(in the rows, 128 means zero)
Where one turn sends some rows of the set: a few examples, then the rows asked:
zivar: [152 127 151 127 100 114 104 151 147 120  99 135 133 105 104  82 147 132
 148 126 155 126 129 128 107 122  90 138 100  97  98 117 147 114 139  82
 116 142 163 150 113 128 152 118 166 125  74 150 137 123 171 122 118]
Rupu: [ 99 103 132  97 124 137 134 157 123 103  98 147 170 123 150 103 128 121
 158 120 138 125 159 119  90 113 112 147 104 135  99  83 137 138 130 113
 128 168 165 140  92 107 172 126 164 133  94 157 137 142 128 110 103]
ripu: [100 174 159 109 120 152  57 159 134 117 150 144 143 164 145 144 112  86
 171 143 108 126 114 137 143 120 150 154 104  94 148 143 107 147 108 173
 108 103 104 122 109 110 132 118 137 111 121 118 114 135 131 129 135]
Robir: [155 129 139 130  98 116 114 133 128 107  93 124 149 101  99 105 141 137
 142 128 143 118 123 109 135 130  85 142 101 102 111 109 141 120 158  78
 115 138 143 134 114 111 148 132 143 116  67 147 127 121 158  94 129]
vana: [129 136 163 119 113  91 145 118 111 135  83 123 162 134 129 101 155 122
 143 137 142 116 144 126 116  89  98 148 148 119  81 128 147 113 123 107
 119 137 125 137 161  96 153 151 151 124 120 138 115 130 129 126 113]
Simu: [118 161 136 118 130 135  35 153 138 121 144 131 155 148 142 160 107  94
 166 144 127 133 117 157 144 151 146 142 106  84 157 139 119 141 110 177
 118 114 104 132 114 129 109 125 138 133 123 133 132 157 142 146 130]
zeda: [133 137 156 118 118  92 136 145 139 136  91 132 166 117 125  76 164 125
 142 143 156 109 144 151 107  90  98 141 132 106  70 138 152 111 131 109
 102 139 135 131 146 102 152 135 151 129 109 149 113 142 131 142 110]
befu: [107 170 144  99 118 150  57 163 133 118 144 142 136 162 154 152 111  85
 167 144 111 136 116 147 147 121 151 151 114  99 151 148 110 145 111 172
 115 109 104 122 107 113 131 123 137 118 117 123 113 143 135 134 137]
taf: [104  95 130 114 120 135 116 138 118  88  82 147 166 125 145 121 114 103
 142 125 138 131 143 104 107 115 119 139 102 125 115  76 124 139 149  93
 114 167 138 124  89  99 174 139 160 129  90 151 135 136 136  92 112]
todot: [117 167 159 122 120 118  51 150 147 105 163 137 155 151 153 155 107  88
 158 150 128 131 130 149 132 130 166 145  94  92 160 147 115 147 101 172
 110 129 103 137 113 124 123 131 146 119 125 120 118 117 131 160 116]
Ruru: [119 161 155 121 112 128  56 167 140 101 147 141 133 153 151 161 129  71
 154 143 121 155 118 141 150 132 148 141 102 102 159 166 126 144 115 188
 123 120 103 131 109 128 126 117 135 109 108 125 106 140 147 143 132]
Bazod: [112 179 163 108 132 120  72 142 139 113 167 119 153 142 148 156 126  97
 163 153 115 129 130 138 150 139 135 153 109 100 166 155 123 145  99 187
 126 115 103 142 115 110 127 116 132 117 113 114 104 135 122 150 123]
patim: [129 102 142 142 111  79 109 109 146 107 108 138 142 121 139 128 159  99
 162 116 164 132 156 106  91 115  88 158  94  78  90 121 108 125 119 101
 103 170 147 144 147 106 129 169 156 117 133 103 145 151 142 131  93]
vune: [129  94 126 162 116  75 109 122 150  91  99 141 158 102 138 122 157  95
 146 137 161 133 159 113 100 128  86 162  96  79 107 128 116 138 141 102
  99 170 139 124 128  93 131 169 151 115 116  96 120 157 132 127  79]
tota: [109  92 142 140 145  90 120 135 107  99  74 167 190 116 137 126 160  84
 130 138 156 146 144 113 124 125 112 132  94 125 101 115 157 118 161 129
 115 176 111 122 127 102 155 134 136 118 101 149 116 164 123 106 109]
gogif: [125 112 100 146 117 129 124 123 133 125  98 129 182 114 121 113 124 126
 140 132 129 121 141 116 111 163  85 161 120  87 102  91 121 148 143  88
  98 168 154 110 112  93 109 144 146 150  86 114 117 153 132 114  91]
lusa: [147 128 156 127 103 104 107 125 117 114 101 139 130 115  98 109 144 129
 145 121 144 139 129  99 119 131  88 144 101 114 103 109 151 104 142  85
 132 140 148 163 128 126 148 131 160 118  78 135 145 104 174 108 125]
renep: [119 180 152 100 129 119  68 149 146 113 157 117 152 141 146 166 129  97
 159 154 118 131 131 146 152 138 135 153 118 109 160 158 127 144  98 184
 128 104  98 142 119 109 121 119 132 121 109 119 101 140 131 149 128]
bazet: [123 125 115 131 120 130 128 144 143 144 102 145 168 124 127 103 139 117
 145 120 134 133 138 120 103 168  80 157 110  91  86 104 132 145 125 106
 105 175 181 126 122 105 110 115 140 145  81 120 114 173 140 125 100]
beror: [141 130 153 127 102  84 145 128 131 107  85 124 170 110 125  99 162 125
 139 144 150 106 145 128 126  79  96 143 130 111  97 140 140 127 146  99
  98 139 114 124 143  86 158 157 142 110 102 141 102 129 123 118 114]
muvop: [137 125 117 133 112 122 133 112 123 147 102 125 184 136 127 127 133 126
 144 108 131 128 133 119 110 169  89 154 121  92  87  96 131 140 122 100
 104 179 164 131 137 107  99 136 144 155  96 124 125 150 138 130 100]
vul: [114 169 165 117 115 136  46 166 137 107 157 119 148 143 145 162 124  91
 179 149 113 118 130 134 136 131 127 159 100  97 168 130 119 137  99 167
 129  97 114 134 109 126 127 130 137 104 121 111 124 136 147 133 126]
leg: [118 163 173 129 112 126  58 160 133 101 147 129 142 156 152 156 127  72
 154 142 121 151 114 135 150 138 149 143 103  94 162 161 119 148 111 182
 120 126 106 136 101 126 130 112 137 106 114 123 105 140 144 146 129]
buseb: [112  92 147 142 127  90 120 131  90 119  80 180 177 133 134 129 168  95
 148 113 144 158 145 115 115 138 107 140  93 121  91 121 156 106 156 141
 126 174 135 136 134 121 142 131 137 117 116 144 136 164 128 108 105]
buf: [109  95 149 131 148  92 121 155 116 109  87 166 177 112 136 113 171  96
 153 127 161 144 159 125 106 129  96 136  85 129  98 118 169 109 149 145
 132 165 143 142 123 117 159 117 140 119 105 154 133 173 136 116 104]
Ruf: [122 169 148 102 117 132  42 165 145 104 161 124 140 140 144 164 120  89
 176 147 122 122 132 137 141 129 129 159 104  98 168 135 120 138 100 167
 136  93 112 132 114 124 124 135 140 112 113 113 124 139 151 131 131]
muf: [121 162 142 115 119 114  52 152 156 103 159 132 152 148 156 162 109  87
 159 147 134 133 132 155 138 129 158 140 100  90 157 152 109 151 103 178
 113 122 100 136 113 120 122 132 150 125 125 122 127 130 130 163 122]
rine: [ 98  96 134 106 105 133 129 124 104 101  89 152 150 140 152 118 115 115
 155 102 130 141 149 106 102 113 123 147 113 126  97  93 116 142 134 107
 121 175 159 146  97 107 168 141 170 128 117 149 145 129 129 110 100]
nokol: [111 161 150 125 131 136  38 148 136 123 148 127 157 148 137 151 106  92
 166 148 123 127 111 151 146 154 140 148 103  78 161 136 118 137 110 178
 113 106 103 137 109 125 120 118 138 124 132 132 125 153 140 146 128]
fopab: [120 101 137 140 116  89 120 144 161 108 102 145 141 114 150 109 163  83
 158 129 160 132 165 117  79 111  87 160  98  82  82 127 115 137 117 107
 104 173 164 131 130 101 136 149 152 114 116 104 123 168 141 135  82]

todot moves to ripu
vana moves to muvop
muf moves to befu
And these:
taf moves to beror
bazet moves to buf

